In the data rows, the value 128 means zero.
Each row has a hidden score. How much does it go up from the first row of each pair to the second? 10 means little or no change, 20 a big rise and 0 a big fall. The score is a weighted sum of the row's numbers plus the product of two more (or one squared), each taken from its middle value.
125,105,140,117,118,123,124,166,126,124,106,133,136,115,125,126
118,135,104,131,123,114,134,117,140,114,132,93,119,115,129,148 -> 9
120,108,97,145,141,117,131,117,130,96,133,119,94,133,129,138
177,157,121,158,156,146,140,105,147,114,145,135,139,95,125,140 -> 11
117,138,154,137,131,101,138,107,125,180,141,125,131,146,143,90
120,70,126,124,118,124,125,136,121,104,86,132,128,123,126,122 -> 16
117,64,141,130,126,82,132,129,139,118,122,117,99,124,131,115
152,136,136,149,177,170,132,111,137,111,150,139,132,126,113,133 -> 14
125,145,99,114,119,132,115,170,131,109,141,128,136,129,118,141
132,132,154,127,124,127,131,120,125,177,117,144,125,146,141,110 -> 4
109,115,129,103,108,112,98,137,106,129,136,140,131,156,132,119
123,114,130,113,113,125,124,157,119,135,100,135,132,148,129,120 -> 12
139,96,61,140,148,109,133,121,132,104,135,125,121,111,129,125
140,135,106,123,116,141,138,122,116,158,100,139,131,158,136,126 -> 9
114,148,135,109,109,119,117,197,124,138,135,131,135,145,134,130
129,110,100,130,142,115,133,116,125,86,154,125,138,101,67,128 -> 11
115,77,142,115,112,108,132,132,135,126,95,130,125,145,121,134
117,102,134,103,99,90,134,200,133,133,132,110,135,126,136,116 -> 10
118,138,136,114,110,127,125,147,131,146,113,113,115,149,134,131
119,135,123,126,125,120,124,168,123,136,128,130,137,120,123,127 -> 10
113,142,148,128,124,133,122,147,130,147,108,112,117,131,128,129
101,120,169,92,82,106,137,105,97,130,152,141,136,159,145,60 -> 8
124,101,134,123,120,118,133,111,141,114,113,121,124,111,117,142
120,116,156,113,122,126,108,128,134,130,126,138,130,150,121,127 -> 10
122,161,119,125,124,132,124,140,122,185,127,129,129,151,138,129
127,140,127,116,127,146,130,110,131,88,155,133,140,98,68,142 -> 13
130,181,119,168,184,144,132,109,126,119,144,134,127,129,108,147
120,118,138,130,131,108,131,108,103,122,148,133,117,141,135,103 -> 10
142,128,130,119,113,154,127,143,126,137,99,129,132,119,130,126
118,85,145,121,116,102,129,142,126,127,92,125,130,109,127,118 -> 10
122,127,152,147,146,112,131,112,106,125,145,125,129,125,132,90
117,158,126,109,107,131,120,176,123,146,135,120,133,129,135,136 -> 9
139,121,107,148,166,133,132,106,129,86,142,135,138,93,84,132
128,77,130,182,174,101,138,99,131,102,144,141,123,107,118,119 -> 6
120,93,157,116,119,118,129,122,115,154,132,131,130,147,132,93
123,138,139,138,143,114,133,106,120,149,151,123,113,123,137,117 -> 6
121,175,131,118,117,132,124,175,133,157,101,132,129,136,131,146
112,92,138,89,88,101,119,203,119,122,136,143,129,149,132,125 -> 8
112,128,144,103,102,116,122,194,131,137,133,131,134,148,126,130
131,128,99,129,128,117,139,118,132,112,144,119,137,55,118,141 -> 12
116,79,133,106,112,124,104,128,121,100,125,130,132,143,113,127
117,140,147,129,128,111,133,126,125,165,134,130,116,134,140,117 -> 8
126,138,122,134,128,124,139,110,132,107,129,113,128,46,112,146
138,120,94,109,119,154,119,143,121,93,134,132,136,125,104,136 -> 10
118,176,134,108,110,125,128,123,121,210,144,133,129,154,141,137
119,89,159,112,114,114,118,152,134,130,108,133,132,130,120,123 -> 8
126,120,110,114,114,126,124,142,125,151,129,120,125,149,131,128
111,162,118,103,97,139,124,133,103,160,128,118,117,142,141,121 -> 9
133,116,151,129,122,137,132,117,134,138,89,128,119,143,138,116
111,164,136,110,111,121,125,123,108,182,141,140,131,173,139,119 -> 7
118,167,145,120,119,118,134,129,118,196,130,131,137,135,140,118
116,127,167,111,116,121,131,116,132,151,139,134,114,153,129,123 -> 11
125,133,83,135,132,135,125,161,122,125,111,126,134,132,132,131
116,133,115,138,130,113,132,117,144,114,126,72,123,109,129,130 -> 9
111,150,173,105,111,120,80,132,142,130,151,130,135,149,136,130
130,155,86,111,120,145,124,137,134,112,150,124,132,93,107,150 -> 13
125,151,145,104,104,143,123,179,137,140,119,134,136,149,132,144
124,118,118,107,108,116,123,139,126,163,124,131,121,150,136,131 -> 8
114,178,125,107,104,129,126,222,127,135,137,130,139,141,137,145
149,142,137,175,193,142,134,104,141,121,135,140,129,126,122,137 -> 3
115,136,149,123,126,106,130,114,91,130,154,131,134,126,134,91
123,140,138,120,131,138,120,118,110,144,145,136,127,154,127,120 -> 9
108,160,115,112,99,126,137,112,138,106,146,63,135,129,138,154
142,123,123,185,172,112,135,107,127,105,142,129,136,66,123,121 -> 10
159,153,141,122,127,212,134,117,137,112,119,126,141,120,123,138
143,97,113,132,127,130,135,114,116,111,74,134,124,121,128,126 -> 10
120,114,143,99,93,117,124,178,135,150,132,118,133,148,143,115
118,78,130,115,118,117,128,110,121,111,123,136,115,137,126,135 -> 10
116,125,130,118,122,125,122,130,105,155,127,123,129,134,126,109
143,167,104,153,145,147,135,113,146,108,132,121,131,56,122,148 -> 16
134,124,144,160,169,126,135,104,139,124,131,131,114,136,122,129
128,113,129,119,122,119,127,167,128,127,98,125,133,137,125,126 -> 11
116,102,161,116,112,100,132,147,139,142,84,121,127,115,128,130
149,123,112,121,112,161,135,121,120,143,100,136,134,148,139,124 -> 9
119,132,123,144,135,116,133,110,107,129,148,126,107,131,141,102
119,76,139,112,108,95,131,144,135,128,101,113,128,133,127,115 -> 13
119,116,107,116,108,111,133,158,134,139,125,104,136,132,137,127
118,178,138,124,135,153,121,117,100,148,149,151,125,134,128,132 -> 10
139,156,58,160,175,124,136,107,133,108,153,129,129,97,124,151
110,115,148,112,112,86,133,110,87,143,157,133,135,134,139,75 -> 5
126,167,128,172,178,126,138,110,117,123,137,134,120,110,116,136
125,86,136,114,120,136,119,123,120,122,114,140,122,128,123,123 -> 11
122,121,163,115,126,137,106,121,128,126,148,131,131,129,120,127
110,117,155,106,115,121,86,124,131,113,154,135,130,143,126,132 -> 12
162,143,147,118,122,206,136,115,145,115,123,140,142,114,123,153
116,153,144,135,132,99,137,113,116,161,146,128,125,146,139,96 -> 6
133,110,103,138,140,113,132,129,129,102,139,121,134,56,114,118
122,169,64,134,126,121,137,134,137,131,131,91,138,123,134,142 -> 11
120,136,114,120,113,123,128,165,128,142,118,109,137,110,136,124
124,145,148,122,120,130,127,149,126,171,114,144,135,135,132,129 -> 11
115,138,152,118,119,134,123,143,116,156,121,138,134,142,128,119
112,151,141,124,123,121,121,222,133,130,126,137,138,145,130,135 -> 14
147,105,158,127,117,138,135,124,146,160,95,126,138,135,137,114
175,150,119,126,127,206,135,107,136,114,120,138,141,142,132,145 -> 11
114,170,163,123,123,119,135,111,106,154,140,144,114,133,135,117
120,155,158,121,123,136,127,123,105,160,134,142,129,118,137,117 -> 9
123,146,148,160,164,130,134,104,132,128,147,137,115,113,116,140
142,157,113,174,157,140,138,103,142,107,145,133,140,62,113,148 -> 13
135,147,81,148,200,135,132,103,126,98,158,138,127,127,113,154
108,141,132,109,104,99,134,111,108,220,147,133,137,153,145,114 -> 6
118,142,166,119,125,126,106,158,144,130,139,134,137,117,110,137
120,110,137,108,109,109,118,186,120,119,128,127,132,112,127,119 -> 7
114,39,139,109,106,101,132,117,136,105,94,131,123,166,129,126
127,134,119,117,119,149,119,163,122,121,96,128,134,139,125,132 -> 9
115,113,129,138,126,102,136,111,106,139,152,124,128,133,135,84
115,110,161,118,118,109,128,129,132,136,135,130,87,131,137,124 -> 14
114,174,133,102,104,127,117,192,123,136,136,127,134,139,131,147
145,193,133,136,156,209,130,116,130,131,133,136,131,141,119,150 -> 6
123,134,105,113,108,123,129,153,134,133,130,103,135,94,134,137
112,113,146,118,119,106,132,116,128,126,142,125,77,127,133,130 -> 10
128,98,138,123,132,142,124,122,115,134,129,142,129,148,127,107
125,141,155,144,149,129,130,112,111,127,139,141,126,131,131,111 -> 8
110,128,121,105,102,112,127,115,105,187,143,128,127,169,144,106
127,176,122,223,184,137,134,104,128,119,146,129,123,119,137,130 -> 9
118,99,106,146,139,94,135,108,111,115,146,134,100,151,136,111
124,127,66,122,119,112,135,131,147,125,139,106,134,117,128,140 -> 18
126,101,130,117,116,129,118,176,131,123,108,128,134,151,130,114
123,79,104,168,166,93,134,105,136,94,143,128,97,129,130,125 -> 8
119,130,145,118,113,121,130,160,128,138,105,123,128,114,136,124
119,107,152,118,119,119,119,189,136,133,123,134,133,127,129,119 -> 11
116,110,138,115,111,111,128,146,119,147,123,117,126,126,134,116
109,159,127,104,104,133,124,115,81,127,144,129,131,156,134,104 -> 12
144,131,63,142,131,125,139,108,122,94,146,130,135,93,118,148
139,85,139,186,190,101,137,100,143,100,139,136,131,101,115,122 -> 8
116,145,124,126,119,128,128,135,137,125,114,97,115,125,132,141
119,85,150,112,125,116,111,120,122,110,136,132,124,117,112,120 -> 11
136,103,130,126,115,118,136,130,127,145,87,121,134,120,131,117
116,143,121,117,117,112,125,158,131,149,129,115,134,142,130,124 -> 9
132,167,138,165,172,167,129,108,138,126,129,131,112,153,122,138
117,136,132,120,122,123,121,155,112,149,114,137,133,144,129,120 -> 9
124,120,151,186,172,105,138,107,129,120,138,129,123,97,121,113
129,112,126,126,125,130,123,151,123,129,115,121,133,125,128,114 -> 12
118,85,147,113,107,101,129,149,141,135,104,113,125,136,126,119
145,124,153,139,141,143,132,109,142,161,113,134,129,153,135,116 -> 9
118,124,147,128,140,96,115,119,120,148,137,130,121,143,134,109
142,124,84,225,220,106,138,97,125,86,155,138,134,118,135,127 -> 9
140,136,87,167,186,133,133,106,132,102,152,118,123,99,126,134
112,136,113,97,94,114,125,229,126,112,139,132,140,152,135,142 -> 17
148,138,60,151,164,125,140,108,137,97,149,130,138,94,120,138
170,143,104,159,151,141,132,114,145,109,145,136,139,93,127,139 -> 10
123,122,107,130,125,110,134,124,130,108,124,109,123,89,124,135
123,91,121,112,107,116,130,139,134,113,100,107,126,146,128,126 -> 11
119,132,135,121,118,126,130,139,129,139,118,119,112,130,135,128
111,107,135,112,107,129,127,135,132,123,107,120,122,137,115,142 -> 11
121,142,125,129,128,118,127,142,136,136,127,112,134,92,120,134
143,180,77,146,142,157,133,108,130,103,147,124,136,86,116,162 -> 14
144,112,111,201,216,116,136,101,142,88,158,122,136,89,124,127
131,150,132,146,156,133,131,111,113,127,137,135,118,135,125,130 -> 11
188,141,107,130,137,169,138,103,141,99,146,148,143,110,122,154
120,154,132,143,145,120,132,109,107,128,142,139,121,129,127,120 -> 6
115,138,134,135,132,120,126,136,131,132,113,120,107,126,130,139
128,95,151,107,109,137,123,126,133,130,117,142,127,122,124,143 -> 10
161,136,111,161,156,143,138,112,142,107,145,137,143,79,120,135
169,162,125,130,143,185,136,115,142,108,147,143,140,100,110,152 -> 12
169,132,123,128,135,186,136,101,130,113,126,144,135,142,127,139
185,175,118,146,157,189,136,101,133,105,150,136,141,125,129,150 -> 9
127,142,102,164,156,131,132,113,144,107,144,107,114,102,128,140
137,122,103,127,144,136,123,124,146,107,157,129,133,105,108,134 -> 13
119,146,106,144,135,124,138,117,148,116,126,87,120,132,128,139
164,140,85,173,165,133,142,104,134,94,150,136,137,95,121,146 -> 11
114,104,117,112,107,108,127,144,113,146,119,119,120,151,136,110
109,133,163,128,127,108,132,110,102,138,134,143,120,144,136,93 -> 11
130,184,111,136,125,167,136,127,123,140,45,124,136,142,127,154
111,114,139,115,115,104,125,120,111,168,150,139,128,178,139,99 -> 5
124,101,148,124,130,131,126,112,127,113,128,132,107,116,128,129
128,94,120,177,171,96,138,103,130,103,157,129,101,137,142,115 -> 7
120,132,126,93,92,140,122,184,117,125,125,130,132,148,129,134
130,123,123,127,130,112,131,134,147,126,127,117,131,81,123,132 -> 12
179,138,117,153,153,168,137,106,141,96,143,134,136,115,125,139
114,124,147,99,96,112,131,115,106,167,158,132,131,148,146,99 -> 6
108,125,134,117,118,99,128,116,80,136,140,129,131,165,139,81
120,155,150,112,115,161,109,147,132,134,117,133,134,137,120,148 -> 6
116,145,138,106,102,121,130,131,114,190,143,125,139,153,139,117
112,152,129,122,112,108,140,127,143,126,120,67,132,125,139,141 -> 11
153,136,130,130,123,155,137,128,126,141,88,136,133,124,135,134
116,107,128,108,103,106,127,137,121,144,90,120,124,154,132,116 -> 9
124,111,148,118,126,122,122,125,121,146,132,126,124,135,128,112
104,84,157,97,92,108,135,101,131,94,127,137,133,155,142,142 -> 9
111,137,145,107,100,112,131,120,120,179,144,126,123,154,141,114
116,146,134,113,110,124,126,177,128,154,129,127,134,144,137,126 -> 13
163,138,119,161,159,145,140,98,141,103,146,133,139,100,116,148
125,116,118,119,115,123,128,156,132,152,122,131,132,142,133,131 -> 10
128,138,120,118,119,131,122,152,128,132,123,139,129,122,122,144
116,112,114,126,120,124,126,137,127,114,117,109,114,133,131,134 -> 6
118,142,148,163,167,114,131,102,149,121,145,132,76,147,137,135
133,140,120,135,142,156,125,114,133,111,119,134,128,108,105,151 -> 9
118,113,135,106,110,108,112,174,131,123,134,137,131,149,124,126
126,83,123,182,183,87,136,99,148,102,145,123,100,137,130,122 -> 6
153,136,120,136,133,172,131,123,126,126,80,136,139,132,131,131
152,154,134,139,131,168,130,127,142,155,93,126,138,150,135,125 -> 7
114,140,137,128,123,127,133,151,126,142,104,116,123,129,129,131
123,126,139,117,119,111,123,177,134,134,122,133,138,143,126,130 -> 11
136,117,80,121,126,122,127,130,143,103,150,115,135,83,115,136
126,124,125,138,147,119,127,113,100,117,154,133,124,132,129,107 -> 6
114,153,143,103,102,121,123,224,138,136,145,124,136,145,133,141
111,153,157,99,94,105,131,116,121,237,147,137,136,141,154,121 -> 8
127,125,129,166,155,123,133,110,116,117,137,130,127,127,123,110
133,110,127,168,184,133,129,103,128,104,143,139,122,119,113,132 -> 11
123,120,144,122,119,119,135,117,116,175,120,141,126,158,133,110
117,114,141,117,124,127,101,141,137,122,130,144,136,169,115,137 -> 12
146,128,109,146,156,125,139,106,137,93,143,138,141,64,94,140
111,119,169,90,94,111,83,140,133,127,150,140,129,157,139,125 -> 13
111,129,159,101,99,100,139,105,91,152,153,144,132,155,143,95
145,159,97,162,157,135,137,111,139,104,144,131,142,55,112,149 -> 17
117,126,109,124,115,102,129,142,126,117,114,78,130,116,137,128
114,129,132,113,107,117,131,148,122,188,125,128,132,157,135,118 -> 9
174,161,87,147,148,184,136,101,127,94,129,134,134,118,123,158
116,133,153,86,86,118,126,110,88,141,152,135,128,129,147,103 -> 7
139,106,131,132,122,139,130,125,120,149,101,133,134,130,137,112
119,143,130,119,133,127,93,133,135,116,144,127,127,151,119,129 -> 11
149,128,82,163,142,126,136,114,132,104,143,123,133,82,127,131
129,114,107,185,181,110,136,105,146,103,144,130,111,109,128,134 -> 9
136,128,125,174,172,126,133,107,126,103,138,131,116,105,126,129
111,122,146,97,104,109,95,133,117,129,149,138,129,146,133,132 -> 12
126,112,122,101,98,114,129,152,124,150,121,125,130,121,136,132
149,120,81,155,132,133,132,114,130,101,146,120,137,80,131,132 -> 9
122,145,137,101,98,139,127,143,125,186,132,128,127,149,143,126
113,159,145,106,109,129,113,156,118,158,127,135,132,152,136,128 -> 10
129,92,160,121,116,104,135,117,125,140,120,133,112,132,141,101
105,114,167,98,94,86,135,107,92,139,150,146,139,186,149,65 -> 10
145,138,130,110,124,211,127,109,122,105,134,136,134,124,121,145
140,64,88,164,185,106,129,102,141,88,150,134,123,127,127,119 -> 6
125,113,119,94,103,134,113,130,113,98,141,137,130,116,105,141
124,133,123,121,130,121,110,166,136,111,140,122,134,111,115,125 -> 10
